[112  88 118 143 126 120  67 118  96  89  81 105  51 107 138]
The entry just right of 112 is 88
Report the entry just left of 96.
A: 118
Report the entry just left of the centre entry.
A: 67
The median entry: 107
The entry just right of 89 -> 81

W =
91  107  104  71  50
99  124  111  67  83
104  77  117  93  134
102  77  123  90  136
101  98  76  151  120
101  79  133  83  138
77  97  70  151  106
101  79  133  84  138
102  106  143  69  127
102  106  143  69  127
108  80  109  99  130
89  108  104  73  52
Indices start at 0.
The entry in the bottom-left corner: 89
Find the entry in row 1 and column 1.
A: 124
Find the entry in row 2 and column 0.
A: 104
Find the top-left entry.
A: 91
The entry just left of 73 is 104
Find the bottom-right entry.
A: 52
The entry directly above 93: 67
Find the entry directly above 76.
A: 123
Find the top-right entry.
A: 50
The entry in row 0 and column 2 is 104
Find the entry directly below the smallest entry.
A: 83
Find the entry at row 2, column 2.
A: 117
The entry in row 0 and column 1: 107
The entry just right of 70: 151
